Each row of D is roughly a mix of the hidden directions of one of 3 groups; some rows fit no group.
D, 103 rows:
[[ -9 -40 -25 -24  27 -26   0 -21  23   0]
 [-17 -30  18 -15  50 -20  -8 -12   0  21]
 [-16 -20   2 -11 -48 -38  26  -1   0  -4]
 [ -4   0  -5 -25  11  22 -34  21  14  46]
 [ 18   6   5  25  30 -26  27 -39 -12 -17]
 [  0 -28   4  14  37 -37   8 -34 -17   4]
 [ -7 -16 -20 -16  39  16 -25  39  -1  20]
 [-12  -2  43   2 -38  10  27 -18  17 -19]
 [  7  14   2  26  39 -33  -1 -34  -6 -23]
 [ 10 -18  -9   1 -35 -43  11 -30  11  22]
 [-24  12   4  30  -4 -21   6  24  -7 -50]
 [ 48  27  11   2 -13  -5  33 -15  -7 -23]
 [  6 -19  14 -34 -22 -30  24 -37 -10   6]
 [-25 -23 -22 -28  36  26  -8  17  20  -8]
 [ -3 -16  -8  -4  53  14 -14  14   4 -38]
 [ -5   8  -3  50  23   8 -20  36  -2 -20]
 [ 15 -22  -7 -28  -7 -44  17 -32 -11  16]
 [  3 -39 -18  -3   0 -18  29 -18  -9 -42]
 [-14 -15 -20  -2  43  26 -22  37   7  -6]
 [ -8  34  19  27 -26  35  -1  25 -18   7]
 [-10  18  -1  -8  42  36 -33  20  -7 -12]
 [ 16  16  22  -7   4  12 -23  42 -11  41]
 [  6  32  19   2 -36   0  -7   4  -6  49]
 [  6  -6  -7 -15  63  16 -10  19 -13  -7]
 [ 36  -2  12  12 -11 -35  30 -34 -16   2]
 [ 28 -16 -15 -10  10  18 -42  -6  28  30]
 [-28  14  -5  -5  26  40 -38  17   9  11]
 [ 20  32  -3   7 -52 -10 -14  14   3  25]
 [ -9 -46 -23 -31  16 -24  16 -21   4  -8]
 [-13  13   0 -14 -15  26 -44 -34  27   0]
 [-20 -33 -26 -36  30  11 -10  11  24  -1]
 [-17 -39 -22 -12   9 -20  22 -31  19 -23]
 [-44 -36 -22 -18   9  13  -9   5  28   7]
 [ -1  21  10  -7   2  31 -41  -8  13  42]
 [ -5  26  -7  -7 -19  35 -44   5  13  28]
 [ -7  -5   5 -38 -10   6 -10  16 -13  56]
 [ -8 -12 -11 -11  55  -1  13  33  -9 -23]
 [ 33 -38 -32  -9 -31 -13   2 -13  17  -2]
 [ 15  31  25  22 -27 -15  23 -33 -17 -15]
 [-45   1  -5   5  -8  48  11  12  20 -11]
 [-17  41   0  24  20  31 -30   8  20  -2]
 [ 15  -2   7  21  -9 -36  22 -16  -4 -49]
 [ -6  -4  -4  17  18   4  11 -23  10 -62]
 [  6   0   8 -16 -54 -12  -5 -15   8  39]
 [ 31  -8  -6 -17 -44 -18   7 -38  11   1]
 [  0 -32  13  -9 -35  -9  40 -17  -9 -27]
 [ 22   5   8   1 -53 -29  15 -27   0  -3]
 [-20 -25 -10   7  54 -10 -21   2 -15  21]
 [  9 -22 -16 -22  59  14   7  12  -8   2]
 [ -4  -3  -5 -23 -21 -12  -4   5  -1  64]
 [ 22  -1 -10  24  44  27 -24  23   1  16]
 [ -1 -50 -27 -10 -20  -9  24  23 -13  13]
 [  9  -1  25  14 -38 -18  33 -29   5 -26]
 [ 29  -3  10  10  17 -12  -5  15 -45  39]
 [  2 -16  13 -26 -17 -37  21 -41  11  16]
 [ -3 -27  22   4 -48   7  31  23   4  11]
 [-11  -7   3  -1  32  36 -22  47   7   2]
 [ 38   0  -3   6 -52 -20  10 -25   2   4]
 [ -8 -16  16 -17  13 -15  -8   8  42  46]
 [ -1 -22  -2  34 -25 -18  24 -30  -1 -35]
 [-10  17  -4  24  13  28  -2  -8  -2 -57]
 [ -7  18 -12   5  42  32 -33  26  -4 -11]
 [ -9  44  16  38   4  14 -23  17 -22  -2]
 [ -1 -25 -16 -36  37  -6 -18  20  -3  31]
 [-23   6  -3 -12  37  37 -31  26  10   8]
 [-26   2 -14 -18 -10  21 -40  37  17  14]
 [ 49  27  24  10  -3 -10   8   2 -35  -1]
 [ 30  -4   3  29 -30 -34  31  -5 -14 -16]
 [  9 -18 -13  17   3 -16  23 -22  -6 -56]
 [  5  32  15  -6 -24   5 -16  12 -11  53]
 [ 18  -3   6   5 -56 -25  18 -19   1  19]
 [ 29  10   6  18  45  -8  27 -18 -27 -10]
 [ 11  -7  17   8   1 -14  39 -42  -1 -35]
 [ 43 -22  -7   8 -21 -18  18 -40   4  -9]
 [  4  -5  -6   3  60  19 -17  -6  10 -28]
 [-15 -36   2 -11 -22 -33  43 -11  -7  -4]
 [ 62   3  -5  16  14  11   4 -23  -6  13]
 [-12  -4  -9 -26  42  32 -28  15  11  21]
 [ 21  23  21  34 -35 -23  20 -14 -17  -3]
 [  0  18  20  17 -60  10   2  11 -11  17]
 [-35   3 -11   3  47   7 -31   4  14 -23]
 [ 29  -3  15  18 -28 -29  24 -20 -25  25]
 [  1  -7  31  17 -42   7  39 -19 -15  -5]
 [-13 -36 -25  -2  34  18 -25  27  18   8]
 [ 28  19  20  12 -13 -25  19 -34  -4 -35]
 [  4  -9 -23  -3  33   3  15  -1  -2 -58]
 [-14 -32   9 -29  26 -20  33 -28  -1 -12]
 [ 13   1   3   8  41 -17  37  22 -26 -24]
 [ -2  12  14   2 -59 -18  19 -12 -11  23]
 [ 18 -17   6   3 -41 -38  19 -30   0  16]
 [ -8 -21   6  -6  66 -14  -7   0  -5   6]
 [ 18  19  26  28  -2 -11  29 -31 -17 -30]
 [  7 -33   0   2 -16 -31  42 -28  -6 -16]
 [  6  14  20   6 -53 -15  11 -35  -3  14]
 [-24   2   3   2  54  23 -12   6  -2 -31]
 [ -9 -27 -19 -23  51   6  -8  26  10  -9]
 [ 13  -3  -3  -2 -53 -28 -10   0   4  36]
 [ 21  34  -1  35 -38  18 -24  -2  -1  10]
 [  8 -35  -6 -45   7 -22  15 -19 -27  -6]
 [-23 -18 -13 -35  41  11 -22  10  14  21]
 [-11 -47 -30 -16  32  -3   8   4   2 -27]
 [-29 -30 -16 -13  39  10 -21  25  18  -8]
 [-29  -2   6  61   1   6  -5  16  -6 -17]]
Here is one row from each group, named. Which group is each of the other rows in?
[  0 -30  -2  -3   8 -52  -5 -39   7  -3] => <13>
[-32   0  -6  -1  50  17  -6  29  -3 -23] => <81>
[  4 -12   4 -21  44 -19  -2 -32   7 -36] => <125>

[  0 -32  -1 -37  -7 -34  20 -32   0  14] => <125>
[-28 -22 -17 -17  23  27 -30  20  18  21] => <81>
[-19 -11 -19 -19  31  -2 -47  25  10  12] => <13>
[ -8  32 -15  14   5  42 -20  17 -29 -19] => <125>
[ 23  -1   1   4 -20 -42  23 -41 -11 -15] => <125>
[  2  23   8  -2   4  29 -28  42 -14  33] => <125>
[-22 -35 -17 -29  26  -9 -36  13  12  11] => <13>
[ -2 -23 -13 -29 -17 -33  12 -18   1  44] => <125>
[-11  28  12  -1   6  31 -38  39  -8 -14] => <13>
